(in the rows, 128 means zero)
One turn moves each row of this set onto another row. After a few examples, where does it send each row asked below?
j_511: [137  95 138 118 130 146  98 159 127 114 157  89 121 134 164 112 165 133
 139 127 143 138 154]
j_876: [111  98  87  99 140 125 112 160 121 129 142  91 127 143 106  93 116 129
 154 126 124 138 122]
j_606: [114 118 102  82 142  80 109  97 146 120 122 143 121 133 105 114 129 110
 131 115 130 115 126]
j_47: [107 124  93 118 146 152 101 179 131 130 122  96 127 135 127  99 131 154
 121 131 133 150 132]
j_165: [101 107  74 106 142 128 112 162 124 134 137 101 130 139 109  97 116 136
 146 130 121 143 123]
j_790: [112 121 100  83 145  83 108  98 148 121 117 145 119 131 105 115 128 114
 125 113 133 115 126]
j_241: [128 115 126 114 147 163  86 165 142 123 126 106 117 120 158 114 159 162
 105 113 157 143 149]
j_354: [115 140  97  89 140  98  99  92 145 111 128 146 132 146 147 126 157 132
 148 121 127 106 150]
j_495: [111 121  98  85 143  80 110  97 147 121 120 146 121 133 106 116 129 111
 129 116 129 116 126]
j_178: [127 129 114  80 139  97  97  90 141 105 134 135 128 150 141 121 157 124
 155 116 133 101 148]
j_506: [141 100 146 107 141 157  87 162 133 115 139  90 115 128 152 108 161 146
 120 111 159 135 148]
j_979: [157  99 146 106 143 138 101 143 125 126 147 116  98 110 166 143 169 113
 128 111 161 113 129]
j_432: [128 104 124 104 140 146 100 175 122 118 135  76 121 144 118  89 134 137
 137 123 140 139 128]
j_952: [114 119 104  82 143  82 108  97 147 120 119 143 119 133 104 113 128 112
 128 112 132 114 125]
j_527: [146 103 128 121 136 130 110 143 123 130 158 122 106 112 179 150 172 109
 138 127 146 118 136]
j_473: [132 130 123  70 145 104  90  91 144 104 122 132 122 147 133 116 154 130
 143 104 144  98 143]
j_69: [141  91 123  92 135 110 124 112 122 149 147 142 108 111 148 146 161 101
 119 105 148 100 122]
j_265: [132 107 111  93 146 120 118 116 132 156 127 154 108 101 145 148 157 120
  97  99 154 106 119]
j_605: [115 119 106 130 141 156  95 165 140 127 136 114 126 122 170 122 162 159
 114 129 142 150 155]
j_271: [107 118  92 125 137 141 109 176 125 128 139  93 131 141 134 101 136 142
 138 141 122 150 135]
j_925: [150 112 136 106 152 148  95 148 133 132 129 126  97 101 164 144 165 130
 108 105 169 116 126]
j_417: [134 124 113 120 152 147 100 149 137 139 129 140 103  98 174 153 166 137
 106 117 157 125 131]
j_193: [111 106  90  92 151 135 103 163 128 130 122  95 122 135  96  91 112 143
 133 114 138 138 117]
j_205: [114 148  96  85 148 107  92  94 151 114 114 151 129 140 142 125 154 144
 132 113 136 107 147]
j_948: [120 116 113 105 148 154  96 178 129 125 120  86 121 137 117  92 131 151
 119 120 144 144 127]
j_325: [130  98 108 102 134 108 129 113 124 154 148 151 114 109 155 152 162 104
 118 113 139 107 126]
j_60: [141  97 126  86 143 116 119 114 127 151 134 144 105 106 142 144 158 111
 105  96 157 101 118]
j_805: [132 117 108 129 141 136 109 146 130 138 147 138 110 104 183 156 170 124
 125 131 143 126 137]
j_364: [121 106 114 130 130 145 102 161 132 122 156 105 128 130 174 120 166 141
 135 137 132 147 158]
j_251: [124 108 100 101 140 114 125 115 129 158 136 158 113 103 154 154 159 116
 105 110 144 110 124]
j_190: [120 105 110 116 133 139 108 174 119 121 147  80 128 147 129  94 136 131
 147 137 126 144 134]
j_480: [111 122  98  84 144  82 109  97 148 121 118 147 121 132 106 115 129 114
 126 114 130 116 126]
j_450: [117  97  97  91 145 130 105 161 123 127 133  88 122 141  98  89 114 132
 145 117 134 134 118]
j_700: [125 142 112  74 151 110  87  93 150 110 109 144 123 141 133 119 152 142
 130 102 146 102 142]
j_257: [102 112  76 101 149 134 107 164 129 135 123 103 127 134 104  96 113 145
 133 122 130 143 120]

j_193 -> j_876
j_47 -> j_432
Where do these go?
j_925 -> j_527
j_205 -> j_473
j_265 -> j_69
j_364 -> j_241

One turn moves each row of this set onto another row. After a few examples, where does it send each row asked below?
j_666: [105 115 153 138 143 144 114 123 119 111 131 137 110 101]
j_838: [149 112 141 138 125 156 122 126 137 121  95 125 121 112]
j_930: [117  71 118  99 122 168 132 142 135 138 162 130 143 126]
j_735: [145  79 111  91 148 140 125 132 143 105 141 147 125 108]
j_931: [110  93 111 103 150 137 131 131 120 115 142 155 196  93]
j_362: [128  87 127  75 136 145 126 130 120 116 117 130 198 123]
j_673: [125  57 133  88 139 150 130 127 125 123 154 128 130 110]
j_574: [115 120 159  96 150 145 117 131 119 148 139 108 180  99]
j_518: [129  77 136 155 137 158 106 109 122 109 139 128 137 132]
j_57: [131 110 151 128 139 159 134  89 122  95 106 144 167  92]
j_359: [118 133 135 131 135 154 142 141 117 131 125 130 119 146]
j_915: [141 124 147 119 120 169 134 104 134 102  96 138 176 116]
j_624: [132  83 108  96 139 152 115 149 116 116 161 150 129 117]
j_182: [123 100 149 149 157 140 147 152 143 133 152 130 138 120]
j_889: [133  85 110  92 130 141 118 122 113 105 122 146 197 107]
j_940: [144  88 144 130 117 143 105 118 125  94 128 124 132 145]
j_620: [144  98 162 113 119 133 126 142 138 105 128 116 133 147]
j_927: [113 122 142  92 137 153 111 104 131 133 126 104 183 131]
j_274: [134 137 148 113 110 167 147 130 123 114 111 138 179 132]
j_798: [124 102 117  79 138 127 142 143 122 112 130 146 195 118]
j_141: [127 105 139 110 166 153 121  97 118 143 123 107 179 105]
j_975: [138 110 157 125 137 126 145 162 146 119 140 127 133 134]
j_406: [128 143 123 104 112 115 123 128 116 116 146 137 175 108]
j_28: [114  78 121  98 149 154 115 119 119 118 129 140 200  98]
j_812: [124  90 130 166 156 151 127 129 129 122 152 139 137 117]
j_413: [139  93  97 102 132 157 125 147 154 120 148 148 139 124]
j_748: [138 115 137 135 113 155 150 130 129 135 107 118 127 137]
j_562: [142 124 119 123 141 116 133 121 103 126 143 139 172  81]
j_353: [141 128 102 118 128 123 128  94 115 111 130 135 175 113]
j_126: [114 114 161 127 159 155 137 105 102 103 126 149 161  86]
j_645: [107 128 162 122 148 153 151 130  90 116 141 150 164 102]
j_390: [105  95 128  85 156 141 139 141 128 125 137 140 198 109]
j_207: [130  67 121  93 132 156 140 125 162 127 141 126 140 117]
j_172: [ 93 119 149 136 132 145 141 127 112 125 143 130 115 126]
j_727: [117 141 156 112 130 163 151 145 102 122 131 144 173 126]
j_649: [125  98 156 142 122 147 121 112 131 116 114 126 118  91]

j_798 -> j_390
j_927 -> j_406
Where do these go?
j_172 -> j_666
j_126 -> j_57
j_975 -> j_182
j_207 -> j_413

One turn moves each row of this set onto another row. After a few examples, where does it send each row asked below?
j_833: [ 93 116 172 104 161 153 102 124 164  93 166 145 140 158 100 150]
j_315: [105 125 117 134 141 138 108 130 146 121 132 135 174 169 112 116]
j_528: [ 81 121 154 143 145 135 117 175 149 103 128 161 129 135 131  99]
j_811: [110 105 161 104 162 157 109 142 145  91 107 154 117 107 110 163]
j_960: [138 116 117 122 130 127 135 109 146 102 128 154 135 145  79 122]
j_155: [ 71 117 136 139 147 116 134 143 129 113 142 150 162 136  86 153]
j_522: [110 126 166 118 166 124 133 163 113 107 129 146 136 160  79 164]
j_536: [126 125 193 137 154 143 147 140 138 112 155 147 121 134  82 137]
j_762: [ 97 126 155  93 129 180 121 139 142  94 142 177 139 156  95 127]
j_944: [123 171 158 137 165 136 129 134 137 115 104 162 128 164 110 128]
j_250: [143 138 147 134 167 161 132 134 167 131 161 139 109 145  96 131]
j_651: [ 96 107 167 127 160 174 117 119 159  98 152 163 148 142  74 118]
j_965: [139 129 145 129 143 114 129  99 125 109 122 152 120 129 109 134]
j_997: [127 154 136 125 153 182 146 165 146 123 148 143 120 142 100 133]
j_546: [123 112 134 131 141 127 149 188 161 109 115 149 121 142 123 143]
j_806: [ 93  98 157  98 168 143  97 143 167  82 110 147 114 143 104 148]
j_714: [105 113 146 127 168 195 128 155 149 143 122 161 136 156 106 137]
j_616: [103 105 160 130 149 132 154 128 169 127  99 124 116 132 102 126]
j_502: [100  97 130 121 150 148 144 134 106 125 112 125 144 155 112 131]
j_326: [118 100 124 119 108 139 136 155 133 104 111 160 109 151 105 132]
j_871: [123 131 150 124 134 126 111 178 130 140 110 159 124 138  95 137]
j_567: [122 144 128 125 164 154 138 149 145  78 170 129 132 159 103 124]
j_738: [126 142 170 127 160 136 137 157 107  94 141 160 146 129 101 118]
j_62: [ 96 135 126 145 158 154 103 173 154 127 127 179 125 165 108 151]
j_826: [139  97 141 129 134 113 122 115 144  81 130 143 144 152 103 136]
j_568: [ 80 100 114 124 135 140 130 118 156 112 107 152 116 148  96 107]
j_749: [124 133 156 138 138 120 130 114 114  86 140 150 145 155 128 140]
j_570: [103 104 102 131 157 127 123 137 161  78 112 151 108 136 107 126]
j_134: [104 116 153 117 160 180  91 150 163 122 135 136 119 159 120 164]
j_956: [ 90 115 137 168 176 139 105 141 133 137 144 143 144 156 104 126]
j_559: [105 104 169 116 180 171 115 136 168 109 158 138 128 125  84 136]
j_456: [ 77 127 144 124 153 164 121 127 143 108 115 162 124  95 123 136]
j_78: [108 114 149 153 157 159 156 147 155 118 166 161 143 153 122 157]
j_650: [ 60 130 143 131 160 124 122 145 155  67 129 135 127 142 100 136]
j_946: [ 93 146 152  90 140 145 115 159 155 116 128 129 161 144 107 158]
j_785: [152 146 121 124 157 166 111 149 146 100 145 145 125 131  93 122]
j_292: [ 75 132 167 130 174 125 125 127 153  95 110 149 158 139 115 160]
j_27: [ 68 121 179 124 143 162 113 120 159 111 141 158 156 157 109 134]
j_969: [ 98 112 122 143 164 140 125 138 192 103 102 135 114 140  96 121]
j_476: [150 138 153 128 155 155 105 118 149 115 154 163 130 119  95 127]
j_56: [142 122 149 135 152 122 109 123 157 106 127 127 125 169 140 137]
j_879: [111 151 121 151 146 147 108 102 134 128 128 140 140 136 103 121]
j_767: [ 87 119 136  96 155 149 113 167 150  80 129 152  99 120 113 139]
j_733: [ 93 119 125 139 142 146 135 139 167 126 104 128 123 176 108 109]
j_532: [ 96 121 155 115 152 138 134 168 131  96 114 134 112 109 134 153]

j_567 -> j_616
j_476 -> j_570
j_811 -> j_785
Where do these go?
j_871 -> j_62
j_733 -> j_27
j_315 -> j_292
j_78 -> j_502
j_568 -> j_833
j_326 -> j_134

